Rotation paths and how fast each direction turns (degrees per step)
Each turn is a multiple of 5 degrees from 10 to 175, or 0.
Each row of a path follows its step; steps can be skipped.
path 1
step 3: [ 48 -21 -12 -11 -13 -19  -7   7   9   6 -31 -14   8   3   7  -5  -9   0
  19 -11  15  18  -2  -4  -4 -31  22  -8  -6   1   0  11   5   0  13 -12
  12 -21  16  -1  11   2  14 -17 -14  -1  -8  23  24 -14  29  11  11  21
 -26   3  14 -20   2  20 -26   9  15  21 -39  -3  -6  -7  12 -53  -1 -13
   3  -9]
step 4: [ -2   5  18   2  30   1  13  -3  14   7 -10   5   1  -8 -12 -20  -2  -3
  16   1 -15   7  -5  -1  19  15   1  28  34  -2  -6  10  -4  17 -14  35
  -7  -6   5 -23 -11   4   4   7  12  18  40 -22  37 -16   3  14  -9 -15
  -2 -12  19 -15 -28  22 -36 -18 -46   8  -8  -5 -15   6  -5 -12 -19 -32
 -10 -19]
step 5: [  1   5 -14  -7  -9 -16  -9  11  13   2 -26  34  -1  21  15 -19 -11  35
  12 -12  17  -3 -15  29  -2  -7 -19  -3 -17   9  -2   5   9  21 -19  12
  17   2 -28   4   2  -3  -4  20  18   3  34 -17 -24 -17   7 -26 -45 -15
 -16  13 -10   3  -2 -13 -17 -23  -6 -39   1  16 -15  18  12  11   0  16
  -2  20]
step 6: [ 27  11 -29  -6  -3  14   3  -3  -1  -1 -21 -24  -9  -8   9  -9 -14  26
 -33 -35  -3   6  -9  -8  -4  13  -2  -9  12  10   2   3  10   6 -18 -32
  17  -9  17   8  14  10 -15 -21 -10 -38  -4 -44  13  -1   7  29  -6 -10
 -35  22   6  -7  -8 -17   1  -7  20  -7  26  -1  35 -16 -22  24   4  -4
   6   0]
step 9: [ 12 -13 -30  12 -21 -16 -13 -34  10  22 -13   7 -32  -3  10  -4   2 -35
  15  -8   1   8 -19 -10   7   4  12  -5 -20  15  17 -49  -9  14  -3  18
   0   8 -10 -19 -12  18 -12  -6  -2 -12  22 -12   4 -21   3 -21  -3   6
  -3  17  -6 -15 -39 -24  -4  -4  -8 -33  -7  -2  14  -9  26   0 -20 -18
 -11  29]
step 10: [ 24   8  -7 -33  -8 -28   8  22  11  29 -28   5  18  15  -8 -19 -29  11
   1   1  15   2  21  -4  -2  12  30  20 -22   5  -8  -5  -7  26  17 -17
   1 -27   7  15  -7 -16  -2 -36 -13 -11   6   7  -3  25  13  25 -25 -13
  10  23   2   1 -13  -2  18  -7 -19   7 -12   3  24  18 -10  17  -8 -39
  -5   1]
step 12: [-38   6  -3   2  -6  10  18  16  -5 -12 -12 -29 -30   3   7  -9  28  -1
 -20  -3   6  -7  19  -3 -22   1 -12  -8  14 -21   9  13  -1  20  13  15
   7  22 -15 -25 -30  10   9   0   7  -8  11  -5   5 -22  44   0 -36  -5
 -34  -6  30 -10  -9   1  -4  -3 -23 -18   3  28 -21  15  10   9   9  -4
  30   7]
step 16: [  6   9  -4  24  17   0  -8   1  13  19 -34   0  -4  19 -11 -31   6  12
  11  -8  20  14 -30 -31  17   6   0   9  -8 -10   2  22  12  12  12  -2
  24   6   7 -11 -10  -1   7   3   2 -28  23   4  24 -19 -11 -22 -23 -20
  -3 -11  28   4 -14  -4 -32  15  16 -43  -8  -7   5  -4  14  -2 -13 -14
  47 -13]
Speeds:
[  7  -5   3  -2  -3  -2   2  -6  -2 -10  -7  -1  -4  -3  -6  -5  -1   0
  -6  -4   2   0   0   5  -4   2  -1  -6   6   4   1   1  -6  -2   8  -1
  -5   2   7   0   4  -4   2  -6  -5  -2  -3   4   1  -1  -2   0  -3 -11
   4   6  -8  -1  -4  -1   4  -1   4  -7  -5  -4   0   4  -2  -3  -3   3
  -2  -1]  100
[-7  6  5  5  5 -1  8 -4 -6 -2  0  1  2 -2 -5 -2 -4 -1  3  0 -1  4 -8 -2
 -7  0 -4  1  6  4  4 -7 -6  0 -3  2  0  2 -7  0 -7  3  5  2  0 -3  8 -2
 -2  1  4  3 -3  1  1  0  1  1  1  4  2  3  8  1 -4 -2 -8  6  7 -5  2  0
  5 -9]  95
[  0   5  -2   0  -4   1   7   6  -3   1   4   0  -1   7   0   2   3   1
  -1   1   4   6   4   3   0   3  -1   7  -3  -7   0  -2  -2   0   0  -5
   1  -3   1  -4   7  12  -1  -8   6   1  -4   1  -6  -3   3  -5   0  -8
  -5   7   4   1   3  -1   2  -4  -3   5 -11  -3   1   3  -1  -4  -1   6
   2  -4]  160
[  2  -6   4   2   4  -4  -3   0  -4   6   1  -1   0  -2  -2  -5   0   6
  -1   4   7   0  -4   9   5  -4   7  -4  -8  -6  -5   3  -2   1   2 -11
  -4  -4   1  -1   1  -3  -3   5  -4  -4   4  -6  -4  -3   7   6   0   5
   0   3   2   4   5   5   2   3   4   0   0  -2  -3   0   0   1  -3   9
  -3  -4]  145
[ -8   2   1  -2   0   5   2   6  -2   1   2   1  -4  -3  -9  -4  -5  -1
  -5  -6  -2  -3  10   0  -1   7   3   3  -7   2  -5   1   5   0   1   4
   5   2   2   5  -2  -3  -2   0  -3   1  -5 -10  -1   1  -3   0  -6  -3
  -6  -2   3   2   4  -2  -4   4   8  -7   2   7   3   1   2  -7   2   7
  -1  -3]  65
[  1   2   2   1  -5  -2  -8   1   5 -10  -9  -1   5  -4   0  -2  -5   3
   3   1   5   2  -1   2   1   2   2   5  -2   0   1  -5   1   3   0  -6
  -1 -11  -6  -3  -1   2   5  -3   0   0  -2   4  -2   6  -3   1   3  -2
   3  -5  -5  -4  10  -2  -6   2  -1  -4   2   9   0  -5  -2  -3   4   7
  10  -1]  140
